Input:
[[ 2.50  2.42  5.22  0.65  6.26  1.23  4.15]
 [ 1.95 -4.37  2.09 -0.33  1.29  1.05  0.01]
 [-0.15  0.19 -0.10 -3.35  5.01  2.79  1.90]]
Output: 2.09

Input:
[[-2.76  6.49  2.70 -1.68]
 [ 0.15 -0.93 -2.80  7.10]
 [-2.12 -4.45  4.62 -3.43]]
Output: -2.80

Input:
[[ 6.77  1.00 -1.17  0.75 -2.90]
 [-5.11  0.14  0.20  0.42  4.45]
 [-4.82 -0.11  0.86  0.38  4.48]]
Output: 0.20

Input:
[[ 0.85  0.24 -1.02  2.00  0.46]
 [-2.83  1.08  0.78  2.81 -0.06]
 [-0.13  4.69  1.40 -7.90  1.56]]
Output: 0.78

Input:
[[-5.40 -3.07 -2.63  2.24  2.60 -3.43 -0.50]
 [-0.03  1.87  0.41 -3.70  3.12 -0.07  1.44]
 [ 2.71 -5.27 -4.44 -7.40 -1.21 -5.21 -2.51]]
Output: 0.41

Input:
[[ 4.47  5.80  6.78  6.49  3.10]
 [-3.86 -5.14 -5.23 -4.80 -3.12]
 [-2.42  0.85  2.64  2.58 -2.43]]
Output: -5.23

Input:
[[-1.47 -2.68  0.82 -5.25 -0.42]
 [-0.70 -3.32  0.61 -5.68 -0.47]
 [ 1.99 -0.57 -2.56  0.44 -0.54]]
Output: 0.61

Input:
[[ 2.43 -4.59  1.14 -4.35]
 [-3.26 -0.16  3.49 -1.92]
 [ 0.65 -4.84  1.66 -6.03]]
Output: 3.49

Input:
[[ 5.13 -2.98  2.39 -4.01  1.72 -1.88 -4.32]
 [ 4.06  0.35 -5.99 -2.91  5.75 -1.37 -0.41]
 [ 5.86  1.19  3.02  0.56 -1.79 -2.04 -3.72]]
Output: -5.99
---
[[ 2.00 -2.42  2.81  3.70  0.02  4.88 -0.33]
 [-5.13 -5.69  4.37 -1.65 -3.61  1.08 -1.86]
 [-0.89 -3.78 -2.43 -5.71  3.44 -0.32  2.48]]	2.81

[[ 2.75  3.34 -5.02 -0.57 -7.39 -1.90]
 [ 0.67  2.47  7.03  5.75 -3.53  5.61]
 [ 0.58  2.22  6.03  4.87 -3.05  4.78]]	-5.02

[[-7.74  1.42 -4.20  0.20 -1.65 -2.96 -6.79]
 [-2.57  4.30  3.64  3.73 -0.36 -0.88 -2.90]
 [-7.89  1.59 -3.75  0.44 -1.62 -3.03 -6.98]]	-4.20

[[-4.83  2.22 -2.16 -2.73 -2.35 -2.17 -2.62]
 [-4.33 -3.69  2.09  1.71  1.90  2.19  2.53]
 [ 6.51 -6.32 -1.36 -1.51 -1.18 -1.47 -1.03]]	-2.16

[[-1.11  2.47  5.23 -0.12 -0.30  0.96  0.48]
 [ 2.98  5.68 -3.64  0.72  2.10  6.52 -1.08]
 [ 0.46  0.25  5.80  1.47  0.70  1.86  0.32]]	5.23

[[ 5.87  1.18 -5.61  2.33]
 [-0.33 -2.68 -0.19  2.58]
 [-4.66 -5.55  1.46  1.22]]	-5.61
---
[[-0.95  1.78  1.71  0.60]
 [ 5.87  0.52  3.48 -3.66]
 [-0.21 -1.04 -0.69 -0.20]] | 0.52

[[ 0.49  3.77  1.83 -2.07  1.25 -0.75]
 [ 0.66  2.57 -0.28 -6.48  0.91  0.69]
 [-0.44 -6.47 -0.11 -0.31  4.22  0.39]] | 2.57

[[-6.72 -2.46  0.41 -1.23 -0.68 -0.84 -2.43]
 [-6.72 -2.74  0.23 -1.10 -1.84 -0.76 -2.56]
 [-6.72  1.30 -2.21  3.60 -2.92  2.16  0.91]] | -2.74

[[ 0.22  0.10 -0.47  1.07 -3.32]
 [-7.04  2.29 -1.51  3.96 -1.10]
 [-1.76 -1.47 -2.27 -0.14 -2.52]] | 2.29

[[-3.48 -5.32 -7.62  5.62]
 [ 3.00 -1.11  3.02  4.75]
 [-3.05 -5.86 -5.12  6.73]] | -1.11

[[-1.08 -2.74 -4.75  0.63 -2.33  4.97  1.36]
 [-4.43 -1.44  6.75 -3.82 -1.23  3.51 -1.55]
 [-0.52 -5.20  3.97 -0.40  0.50 -6.90 -4.84]] | -1.44
---
[[64  5 45 55 52 42 41]
 [54 58 79 52 31 47 47]] => 58

[[ 638  259  293  630  628  374  269]
 [ 455  546 -663  548  -64  898 -599]] => 546

[[1026 9304 2188 7223]
 [7731 5237 6903 5318]] => 5237

[[2003 9250 3716 1400 1682 1059]
 [1634 1078 3716 9589 3241 1059]] => 1078

[[64 34 77  8 47]
 [87 23 77 76 94]] => 23

[[ 897 -259  226 -591  791  326 -577]
 [-340 -335   20 -296 -112 -408 -229]] => -335
---
[[276, 287, 307, 298, 273, 310], [117, 521, 22, 282, 309, 73], [805, 492, 336, 58, 184, 615]]	309
[[297, 61, 184, 337, 916], [275, 432, 337, 263, 425], [111, 292, 289, 201, 330]]	263
[[-608, -324, 761, -178, 325, 384], [-282, -89, 629, -23, 324, 356], [-450, -222, 710, -105, 330, 393]]	324
[[616, 376, 551, 501, 360, 609, 439], [484, 439, 473, 510, 513, 409, 515], [733, 835, 297, 685, 53, 654, 502]]	409
[[-29, 27, 34, -179, -691, -453, -632], [-229, 545, -70, -96, -137, 169, -133], [377, -804, 17, 270, -209, -8, -139]]	169
[[103, 69, 55, 133], [197, 35, 175, 102], [112, 163, 79, 122]]	175
[[-41, -29, -10, 10, 26, 33], [18, -1, -21, -37, -43, -37], [14, -5, -25, -40, -42, -36]]	-43
---
[[-2.20 -4.03 -2.80 -0.73 -6.21  0.92]
 [-0.18 -5.71 -7.40 -2.28  3.32  0.08]
 [-1.56 -7.15 -3.90  4.42 -5.68 -0.63]]: -6.21

[ 3.93  2.69  1.28 -6.69]: 2.69

[-2.48  0.19  2.26  3.14 -3.61  5.89]: 0.19

[[-0.89  4.04 -3.64  0.74]
 [-2.64  0.42  6.21  0.87]]: -0.89

[[-4.55  7.43 -5.89 -2.58]
 [ 7.23 -4.07  0.32 -1.38]
 [ 1.90 -3.28 -1.42  2.78]]: -4.07

[ 3.40  0.95 -5.61  3.94]: 3.40
---
[-3.23 -3.49 -3.37  7.14] Out: -3.23
[ 7.47  0.50 -0.92 -1.42  0.84 -0.74 -1.01] Out: 7.47
[-3.09  2.55  5.93  4.31 -3.86] Out: -3.09
[ 6.85  7.45  1.43  2.48 -3.55 -6.99] Out: 6.85
[-0.38 -2.21  2.53  3.37  5.59] Out: -0.38
[ 0.49  4.48 -7.15 -2.40  7.79 -1.56] Out: 0.49
[ 7.14 -1.86 -5.83  3.68 -1.04 -7.51] Out: 7.14
[ 2.15  3.32 -6.98  3.58] Out: 2.15
[ 1.31 -1.31 -1.19  2.13  5.73  2.71] Out: 1.31
[-2.77  0.41 -2.27  3.85 -6.80] Out: -2.77
---
[[60 25 80 38]
 [24 28 70 19]
 [32 25 77 19]] yields 38, 32

[1 5 8 7] yields 7, 1

[7588 2019 9446 9698 6466] yields 6466, 7588

[ 583  541  185 -624  390  168  216] yields 216, 583

[-25 -40  -2 -37  -5  50] yields 50, -25

[[1 1 4 2]
 [7 2 6 1]
 [5 1 6 3]] yields 2, 5

[  78  683 -553   45] yields 45, 78

[88 44  0 29 85 86] yields 86, 88

[[ 64  68 131 110]
 [208 182  92 145]
 [ 25  41 121 119]] yields 110, 25

[5367 4947 4899 2782 7988] yields 7988, 5367
---
[-1.080 -1.578 -0.774  1.114 -0.591] → 1.114
[-10.787  10.855  13.820 -13.267  16.692  19.589] → 16.692
[ -49.8  -87.8  131.9    6.5   63.9 -142.7] → 63.9
[ -4.7   8.6  14.9 -13.6  -2.2  -8.8] → -2.2
[-119.2   98.1   19.6  170.5  -60.1 -181.7] → -60.1
[ 1.442 -1.331 -1.204  0.529 -0.742 -1.551] → -0.742
[-0.105  0.131  0.074 -0.109  0.083] → -0.109
---
Input:
3.60,1.04,0.52,2.20,2.16,-3.44,-2.29
6.17,0.93,-0.92,1.10,2.57,-4.07,-1.02
Output: -4.07

Input:
1.56,3.27,7.42,4.83,1.76,1.27,2.59
5.82,2.41,2.64,1.74,3.12,5.26,7.23
1.18,0.54,1.23,0.46,0.49,1.24,2.35
Output: 5.26

Input:
-3.29,1.86,4.73,4.00,-5.09
-3.19,4.43,-4.97,2.95,5.76
3.52,-2.57,-6.38,-4.99,0.81
Output: 2.95

Input:
-1.16,-2.52,0.43,0.49
4.17,-6.07,0.33,3.15
Output: 0.33

Input:
2.22,-6.38,-7.51,0.69,4.38
-0.83,-2.06,0.48,-0.55,-0.92
Output: -0.55

Input:
2.52,1.02,-7.50,3.27,2.38,-0.53
3.20,1.81,-5.17,3.14,0.85,6.80
Output: 0.85

Input:
2.66,0.29,0.20,0.25,1.06
-0.89,-7.77,-1.73,-0.55,1.10
-0.74,0.14,7.30,3.27,0.31
Output: -0.55
---
[[-0.40, -0.83, -0.55, -0.88, -0.71], [2.17, -7.08, -6.37, -3.19, 0.18], [-2.21, -0.78, 0.57, -2.75, -3.17]]: -0.55
[[-5.42, -7.36, -3.13, 1.65, -3.06, -5.40, -1.27], [-1.58, -1.48, -1.17, 1.50, -0.67, -1.44, -0.20], [-0.66, -1.11, -0.62, 2.62, -0.24, -1.54, -0.03]]: -3.06
[[0.80, 0.98, 0.10, 4.03], [-0.91, 1.07, -0.09, 7.83], [3.05, 2.89, 1.54, -0.32]]: 0.98
[[0.13, -1.41, 6.20, -1.42, 6.75, -1.44], [4.59, 2.66, 0.24, 4.65, 1.08, 4.12], [2.29, 1.95, -2.10, 1.34, -1.92, 2.12]]: -1.42
[[4.43, 2.60, 3.06, 5.09], [0.08, 2.70, 3.07, 0.38], [-3.18, 5.68, 6.24, -4.17]]: 2.60
[[3.80, -3.60, 5.88, -3.81, -4.35, -1.62], [-1.97, 0.53, -0.41, 5.17, 6.73, 4.29], [-3.17, 2.06, 1.33, 1.67, 4.49, 3.13]]: -3.81
